In the rows, zero is written as 128.
Each path below is one point turned by a fixed rotation once a step. After each direction that follows a path, write how fast that rotation turns it, in degrees per step (0 if it stays still).
Each turn is a multiple of 5 degrees from 10 to 175, or 0.
path 1
[132 120 114 129 122 125 128 122 127 113]
[121 131 126 117 109 126 131 134 128 122]
[124 138 117 117 128 128 125 118 131 137]
[134 133 117 129 131 113 126 125 132 124]
[122 129 121 124 126 128 129 127 130 106]
[122 124 117 119 112 131 128 127 123 130]
[129 140 122 114 125 116 132 123 134 135]
[132 136 118 125 134 122 121 117 128 115]
[123 127 114 130 113 123 129 135 129 114]
[120 131 120 114 119 130 136 122 134 131]
Directions:
[131 133 127 128 131 131 135 131 119 128]
0
[119 131 125 129 124 132 129 132 129 134]
100
[123 130 131 123 134 134 129 123 130 124]
145
path 2
[133 128 128 123 134 142 119 143 137 133]
[138 132 127 121 138 128 123 140 141 136]
[134 129 127 129 128 139 120 136 141 141]
[142 126 123 127 134 130 116 142 133 136]
[140 132 127 129 132 127 120 131 141 142]
[136 129 124 134 129 138 110 135 128 140]
[141 135 130 132 137 122 114 133 131 135]
[135 139 132 133 131 133 115 125 133 142]
[137 135 131 132 137 134 110 133 125 130]
[134 143 138 130 138 125 117 127 135 132]
Directions:
[126 121 131 133 121 125 129 126 131 122]
0
[132 128 129 126 134 117 130 129 130 125]
140
path 3
[123 130 132 127 131 121 148 127 118 125]
[117 137 127 130 137 136 125 137 127 139]
[141 133 125 112 121 130 124 130 121 133]
[126 111 126 121 138 119 121 133 128 125]
[125 120 123 135 124 135 129 117 114 124]
[127 129 134 127 135 140 122 114 141 133]
[135 125 118 128 118 119 137 125 138 135]
[124 121 130 137 124 133 127 145 136 121]
[130 139 129 125 122 132 136 126 124 109]
[115 136 134 125 129 117 123 126 134 131]
Directions:
[131 126 131 134 131 131 137 128 131 134]
60
[134 120 129 129 128 126 128 135 127 123]
90
path 4
[115 136 126 124 130 121 115 131 131 121]
[117 133 122 132 132 128 114 128 141 133]
[114 132 120 136 125 133 118 140 125 134]
[120 125 131 132 127 131 114 143 127 121]
[131 129 137 137 130 130 112 136 137 128]
[131 136 134 140 121 134 119 140 128 139]
[128 136 140 129 121 127 120 139 116 124]
[131 143 142 123 126 122 116 127 133 126]
[126 147 131 128 123 126 120 126 131 139]
[117 142 127 124 123 125 122 132 117 128]
Directions:
[132 130 127 130 130 129 126 123 138 133]
110
path 5
[132 123 121 134 120 121 137 116 116 120]
[128 128 116 123 132 117 142 120 120 129]
[138 124 119 126 122 124 136 113 120 129]
[136 131 115 119 133 125 139 121 122 133]
[140 127 121 128 123 128 135 114 123 137]
[140 133 117 124 132 129 141 126 124 134]
[139 129 120 133 126 130 132 116 128 141]
[140 139 119 132 131 135 138 130 126 136]
[131 131 119 139 127 132 132 120 127 142]
[135 137 118 138 128 135 137 136 124 132]
Directions:
[126 124 137 124 124 127 130 134 131 130]
0
path 6
[115 119 133 128 144 131 135 133 128 132]
[125 130 137 130 139 145 128 122 126 138]
[123 131 137 129 130 136 136 108 125 125]
[109 130 129 133 139 125 139 121 127 124]
[118 133 134 134 142 135 137 132 127 140]
[127 122 138 127 130 139 141 121 128 141]
[116 119 135 125 138 134 133 114 126 123]
[114 137 133 133 142 134 127 122 126 127]
[122 140 135 135 131 134 145 124 125 140]
[119 117 134 127 135 132 145 121 128 134]
Directions:
[133 128 130 128 119 129 135 122 128 129]
110
[129 122 127 127 128 127 133 136 130 136]
80
path 7
[130 125 124 134 126 144 119 119 124 130]
[129 123 135 126 129 138 131 112 134 124]
[131 133 124 125 129 135 130 125 144 116]
[135 128 120 127 131 143 124 138 136 134]
[130 126 141 127 134 141 135 131 129 137]
[126 141 141 115 130 130 130 129 132 126]
[131 131 129 114 133 125 118 141 132 126]
[133 120 138 131 135 126 127 145 124 133]
[116 132 142 132 125 125 130 138 121 128]
[118 126 131 117 119 120 116 128 123 130]
Directions:
[126 131 134 132 128 126 136 127 130 122]
115
path 8
[119 127 130 136 146 121 128 120 133 123]
[120 140 124 125 127 121 113 120 127 123]
[126 127 116 129 134 115 130 127 115 133]
[129 133 132 136 142 125 116 136 126 138]
[119 136 139 133 120 111 127 129 129 133]
[122 134 126 144 133 127 131 115 123 130]
[114 130 130 119 134 130 113 120 119 134]
[119 122 126 127 140 110 127 126 132 124]
[129 142 123 136 136 121 116 125 131 123]
[126 138 124 128 123 114 125 129 113 136]
Directions:
[133 128 119 123 131 124 124 130 128 123]
60
[131 127 126 137 136 132 130 127 129 125]
145
path 9
[131 120 133 147 132 125 136 130 121 124]
[140 115 125 130 114 133 129 118 123 138]
[112 124 126 120 122 121 136 116 138 127]
[118 127 122 117 131 133 123 146 132 133]
[126 142 144 136 137 126 125 131 129 135]
[151 136 117 131 135 122 129 123 126 129]
[128 134 128 126 118 130 140 122 115 114]
[127 114 132 120 128 137 118 128 132 116]
[111 120 127 141 126 120 119 125 132 131]
[133 119 125 132 131 128 140 136 132 142]
Directions:
[130 126 129 130 134 126 130 126 120 135]
80
[131 139 129 124 132 127 128 132 128 129]
55
path 10
[134 121 117 140 127 124 122 142 130 133]
[133 114 124 121 134 118 121 124 131 124]
[123 132 117 134 130 127 125 122 132 114]
[117 133 139 130 126 115 127 126 130 124]
[115 128 132 134 132 135 136 121 129 137]
[124 123 140 131 116 140 127 132 126 121]
[133 132 128 117 115 131 129 125 132 137]
[135 138 128 119 136 135 121 135 120 129]
[138 129 123 133 128 118 137 133 116 131]
[131 121 123 138 137 124 119 134 134 137]
Directions:
[132 124 126 124 123 131 123 124 133 124]
80
[120 129 131 127 123 132 125 123 123 130]
40
path 11
[130 116 144 120 135 133 138 130 130 126]
[132 116 143 129 120 135 122 138 122 130]
[134 133 138 130 124 139 135 128 110 133]
[125 120 129 119 122 132 143 135 123 141]
[123 126 129 117 110 141 127 133 126 131]
[132 129 121 126 119 144 140 127 120 118]
[139 125 122 127 113 122 138 137 130 125]
[134 139 133 114 113 123 129 128 128 123]
[136 125 137 113 130 132 140 126 131 113]
[137 118 140 127 121 123 128 134 131 116]
Directions:
[124 127 121 129 125 135 130 129 124 134]
35
[131 123 127 136 127 133 124 129 126 121]
90
[127 121 128 129 123 123 125 135 133 131]
130
path 12
[141 112 136 126 132 132 117 121 126 126]
[122 128 133 131 110 116 126 129 129 147]
[143 139 141 116 129 129 132 126 135 122]
[131 138 108 122 127 123 122 118 119 135]
[119 135 129 126 124 129 139 140 119 113]
[127 132 125 136 150 139 115 131 126 129]
[123 114 118 140 115 128 125 131 131 118]
[129 119 145 135 141 118 132 129 129 131]
[123 129 129 127 116 135 127 114 146 137]
[137 119 128 110 127 118 138 125 124 128]
Directions:
[130 125 130 123 138 123 124 129 126 129]
160
[121 129 127 125 125 129 119 122 127 129]
145
[131 124 132 134 125 128 120 134 128 129]
60
[135 123 119 128 127 129 126 125 129 126]
125
path 13
[128 138 130 134 108 128 130 124 117 120]
[119 141 134 130 118 134 132 121 118 115]
[117 142 131 137 126 133 136 117 124 119]
[120 139 123 146 129 129 127 117 133 122]
[124 135 119 147 124 124 121 118 131 122]
[130 138 125 139 118 126 112 119 124 128]
[124 138 137 134 118 130 111 123 118 127]
[119 140 146 137 125 128 120 123 118 128]
[120 135 144 144 131 120 127 125 122 125]
[128 134 134 146 129 117 128 126 123 119]
Directions:
[125 132 133 130 122 123 127 121 132 125]
0
[131 129 129 120 122 132 123 128 124 126]
65
path 14
[122 122 122 133 134 132 126 104 123 127]
[142 131 131 132 138 120 120 129 115 137]
[137 141 134 130 123 131 124 114 135 115]
[118 135 120 135 122 120 125 122 110 129]
[134 137 140 112 127 129 117 133 120 127]
[128 136 117 121 118 116 136 119 135 121]
[110 137 130 122 141 126 129 130 117 132]
[134 124 131 109 128 124 126 118 135 139]
[130 135 119 132 145 117 136 121 132 122]
[122 125 139 131 135 136 125 111 121 135]
Directions:
[124 125 127 123 135 127 134 127 134 132]
40
[124 134 130 135 126 128 135 125 132 126]
120
path 15
[119 124 133 121 126 129 126 120 145 124]
[120 118 133 129 139 128 124 113 127 123]
[127 123 121 136 130 115 128 113 128 133]
[137 124 126 119 130 118 126 120 143 128]
[130 111 139 126 137 123 126 128 133 126]
[119 120 129 137 132 113 135 128 135 128]
[120 127 115 126 132 122 126 126 144 125]
[124 113 126 124 134 138 127 124 139 129]
[124 122 132 132 134 128 140 115 130 132]
[135 130 117 125 140 119 133 117 130 124]
Directions:
[130 128 127 121 135 132 122 130 128 123]
120
[128 130 117 132 130 123 124 129 126 128]
100
path 16
[120 137 141 123 130 124 129 119 119 126]
[127 139 136 127 116 119 122 129 116 131]
[136 131 125 125 112 135 126 125 114 133]
[126 130 127 125 122 145 138 120 122 132]
[119 143 135 120 126 132 142 126 130 129]
[130 142 133 111 125 122 127 130 125 126]
[138 128 130 116 126 124 128 118 113 124]
[127 126 132 128 122 126 138 117 112 132]
[121 131 126 126 116 126 141 134 119 136]
[131 131 125 113 120 136 139 138 124 126]
Directions:
[133 131 129 128 124 134 133 127 137 127]
60
[130 136 123 132 130 127 131 128 123 123]
0
path 17
[132 131 122 111 130 123 123 141 123 133]
[134 125 123 139 137 130 135 123 138 142]
[130 132 139 112 128 134 135 130 132 117]
[118 123 116 129 116 123 139 124 131 136]
[130 133 138 117 128 138 120 117 124 132]
[130 140 129 143 118 122 137 138 132 128]
[120 118 133 129 131 135 128 117 118 116]
[127 129 121 129 115 121 115 139 130 129]
[126 130 129 137 146 126 126 123 118 131]
[139 122 132 128 123 135 126 144 136 119]
Directions:
[125 124 134 130 135 126 127 120 129 129]
160
[122 122 122 123 124 126 125 125 127 126]
100
path 18
[134 134 120 118 131 131 127 145 139 139]
[125 123 133 122 136 118 135 145 133 139]
[122 120 122 136 126 124 126 138 124 148]
[115 123 125 127 138 138 124 128 132 145]
[126 132 131 126 148 126 130 124 120 143]
[136 138 121 131 135 122 118 129 124 143]
[129 136 125 122 139 125 120 135 148 137]
[128 132 137 133 136 110 131 135 136 139]
[118 131 129 143 121 125 122 130 136 146]
[115 134 137 133 136 137 129 122 138 143]
Directions:
[123 126 129 131 130 136 128 121 122 131]
60
path 19
[121 124 118 122 124 141 115 136 128 132]
[129 120 129 136 109 126 123 126 128 135]
[131 130 127 121 119 134 128 124 110 121]
[118 124 117 133 127 139 118 134 125 125]
[127 122 132 143 112 126 126 129 122 129]
[127 137 131 126 123 132 125 124 109 119]
[121 126 121 136 134 133 111 132 127 121]
[131 126 140 145 121 122 123 127 123 128]
[128 137 134 123 130 129 119 126 112 122]
[126 126 125 134 134 130 106 132 130 129]
Directions:
[127 134 131 127 122 120 131 125 125 131]
120
[124 134 130 122 130 133 130 134 123 129]
125
path 20
[133 118 124 135 140 139 134 136 129 123]
[141 119 122 134 133 135 139 136 118 130]
[146 124 122 138 124 124 138 128 122 122]
[139 130 114 136 128 122 129 125 131 114]
[138 130 116 130 141 125 121 129 134 117]
[143 130 127 132 145 124 123 136 131 128]
[140 133 134 144 136 124 133 135 129 132]
[132 127 133 148 128 130 136 128 137 123]
[126 121 123 141 136 137 136 130 136 115]
[137 116 117 131 140 141 132 134 127 121]
Directions:
[133 129 120 122 125 124 126 126 124 126]
45
[123 129 125 132 124 127 128 122 134 120]
80
path 21
[119 131 129 130 122 122 130 130 119 144]
[123 124 109 124 127 120 135 131 122 124]
[126 136 124 120 112 121 126 135 126 136]
[126 131 119 125 128 138 130 139 117 120]
[136 131 129 110 117 127 128 124 125 121]
[128 126 130 128 123 146 128 130 120 128]
[128 122 135 116 129 127 126 115 119 121]
[131 116 128 132 119 136 123 121 125 139]
[111 118 127 124 133 127 118 120 126 126]
[134 123 123 126 128 121 117 127 124 143]
Directions:
[131 133 134 124 124 122 126 125 128 132]
160
[126 120 136 132 126 128 134 125 126 128]
45
path 22
[123 116 128 124 129 121 130 137 125 142]
[123 130 136 112 131 134 124 142 128 132]
[123 117 137 121 122 136 138 132 132 127]
[120 118 117 120 126 128 135 141 121 130]
[116 128 132 115 125 135 121 139 123 121]
[119 115 131 129 112 130 131 132 134 123]
[114 128 119 125 121 124 131 137 125 139]
[115 128 142 121 126 130 118 134 128 131]
[126 116 136 125 120 127 136 138 139 133]
[122 125 123 114 132 132 136 136 125 142]
Directions:
[131 129 119 128 128 123 129 135 130 131]
130
[132 131 132 127 127 128 123 134 135 122]
115
path 23
[140 136 121 135 128 137 119 122 117 131]
[133 122 125 127 138 138 111 126 130 133]
[129 112 134 125 133 125 119 135 140 133]
[128 124 136 125 124 118 136 143 138 124]
[126 145 130 125 125 118 139 133 130 121]
[115 145 128 124 130 128 132 118 121 128]
[122 127 130 126 128 142 128 115 112 132]
[134 111 127 133 126 142 123 126 122 124]
[139 117 121 140 127 128 122 133 137 120]
[134 128 123 132 132 111 122 132 140 132]
Directions:
[120 127 130 128 130 128 131 126 123 119]
45
[123 122 131 126 129 123 127 123 126 136]
90
path 24
[120 115 120 135 127 131 129 117 135 131]
[133 121 131 119 130 139 124 114 134 126]
[132 123 133 128 129 137 130 129 133 145]
[127 129 110 125 131 131 132 122 136 138]
[122 134 132 114 141 132 129 123 133 135]
[124 136 134 128 127 122 136 132 141 140]
[134 138 122 125 133 128 140 129 140 124]
[119 131 132 129 141 130 140 137 131 126]
[121 128 129 137 130 121 138 122 139 123]
[135 124 136 128 135 132 136 122 136 113]
Directions:
[129 127 134 122 135 133 127 130 124 125]
135
path 25
[128 124 132 151 124 127 127 138 124 134]
[132 120 126 147 121 129 125 136 121 136]
[137 124 123 147 118 126 129 133 122 140]
[136 130 125 145 123 120 135 131 119 142]
[127 128 128 142 124 120 134 135 118 144]
[125 120 123 135 124 121 130 138 120 149]
[129 122 116 136 123 122 130 136 125 146]
[130 128 116 135 130 115 133 135 130 142]
[123 131 122 139 132 116 136 141 130 140]
[118 123 123 139 133 120 130 146 130 138]
Directions:
[131 135 128 127 126 135 130 135 129 131]
0
path 26
[129 140 121 123 126 137 117 112 122 134]
[144 136 128 121 128 136 137 130 116 119]
[119 148 125 133 139 138 129 129 128 128]
[126 133 133 120 129 130 124 111 111 129]
[141 138 120 124 127 146 131 129 126 128]
[129 148 130 131 141 123 130 132 119 126]
[115 134 128 123 127 141 128 119 115 128]
[146 140 122 122 128 131 125 119 125 131]
[130 139 131 132 136 139 137 140 116 119]
[116 145 123 126 129 130 120 118 125 132]
Directions:
[123 123 127 128 125 138 132 132 127 126]
160
[123 128 127 126 119 127 122 125 123 129]
115
[127 124 118 133 130 124 130 126 126 125]
0
path 27
[139 132 128 125 111 133 129 121 127 128]
[132 121 144 117 138 132 135 126 131 126]
[127 137 126 119 119 142 123 124 125 123]
[137 135 140 120 130 120 129 130 132 126]
[122 129 127 117 132 131 126 119 119 115]
[140 133 130 126 116 122 127 117 133 124]
[128 120 136 118 134 129 134 120 119 124]
[135 134 126 124 115 142 130 120 131 122]
[137 127 145 116 133 127 129 128 129 132]
[123 136 129 116 127 141 130 125 123 114]
Directions:
[125 136 127 125 131 122 123 132 129 124]
55
[133 127 131 130 132 125 128 126 139 129]
155
path 28
[135 128 132 129 125 131 125 111 121 120]
[127 125 141 137 130 132 127 122 116 118]
[118 123 143 134 124 134 124 134 123 127]
[121 125 139 126 118 136 121 135 132 133]
[130 132 133 117 120 134 114 123 133 131]
[135 133 133 119 131 131 115 116 124 121]
[127 128 135 127 138 129 120 121 114 119]
[118 126 135 132 130 131 122 135 113 125]
[119 128 132 126 122 132 116 142 122 134]
[131 134 127 120 117 131 112 133 126 136]
Directions:
[128 130 132 133 127 129 133 137 123 126]
65
path 29
[138 137 128 131 121 137 120 133 123 141]
[135 135 137 124 117 135 141 134 126 121]
[118 143 127 118 126 135 136 123 130 136]
[140 138 136 133 133 132 132 120 122 142]
[139 145 127 123 122 131 131 136 120 125]
[124 137 130 130 121 146 131 130 133 133]
[134 130 137 117 127 131 143 121 124 137]
[126 149 130 127 128 122 125 129 121 140]
[139 143 129 137 128 143 131 127 129 126]
[132 132 124 113 118 138 137 132 124 133]
Directions:
[131 122 124 124 131 134 128 123 127 134]
115
[130 133 127 131 137 123 125 123 125 130]
90
[128 130 122 118 129 124 128 129 125 124]
145
path 30
[141 131 142 140 132 127 132 132 128 133]
[132 131 139 145 134 125 133 131 123 131]
[134 122 136 139 138 123 134 130 123 130]
[140 118 139 139 134 126 126 131 126 131]
[133 124 144 142 133 125 124 128 125 132]
[128 123 139 142 136 124 127 128 119 126]
[136 117 135 135 137 126 123 131 120 126]
[134 121 141 136 135 128 116 128 124 129]
[125 128 142 140 131 129 121 129 118 125]
[132 121 137 135 136 127 123 127 113 121]
Directions:
[137 123 128 123 129 130 124 130 132 131]
100
path 31
[112 127 115 123 124 128 120 117 129 131]
[130 128 125 145 128 120 115 125 122 125]
[135 139 144 131 136 122 126 129 125 119]
[124 122 139 118 132 136 138 132 133 119]
[131 115 114 124 128 135 135 137 132 130]
[131 136 118 125 125 125 123 139 125 145]
[120 134 138 126 119 120 120 122 126 137]
[126 119 133 133 125 129 127 108 122 121]
[134 128 122 134 146 131 133 121 127 118]
[124 135 126 129 139 130 131 143 139 126]
Directions:
[131 132 136 131 122 131 123 130 127 129]
85
[128 128 126 121 121 131 128 122 131 122]
100
path 32
[128 115 123 136 118 131 115 139 135 124]
[118 113 132 137 121 125 120 126 137 124]
[115 119 124 142 126 120 134 124 136 130]
[122 124 116 144 134 127 130 130 134 126]
[133 120 121 141 133 134 129 137 135 117]
[132 118 136 139 129 129 125 131 142 118]
[127 124 139 143 125 117 130 128 139 128]
[126 130 123 144 121 117 130 133 137 138]
[129 122 112 142 122 126 120 138 135 131]
[125 112 123 136 121 133 119 136 135 123]
Directions:
[124 125 138 127 126 124 129 123 130 127]
80
[136 133 133 129 124 124 126 133 130 131]
45
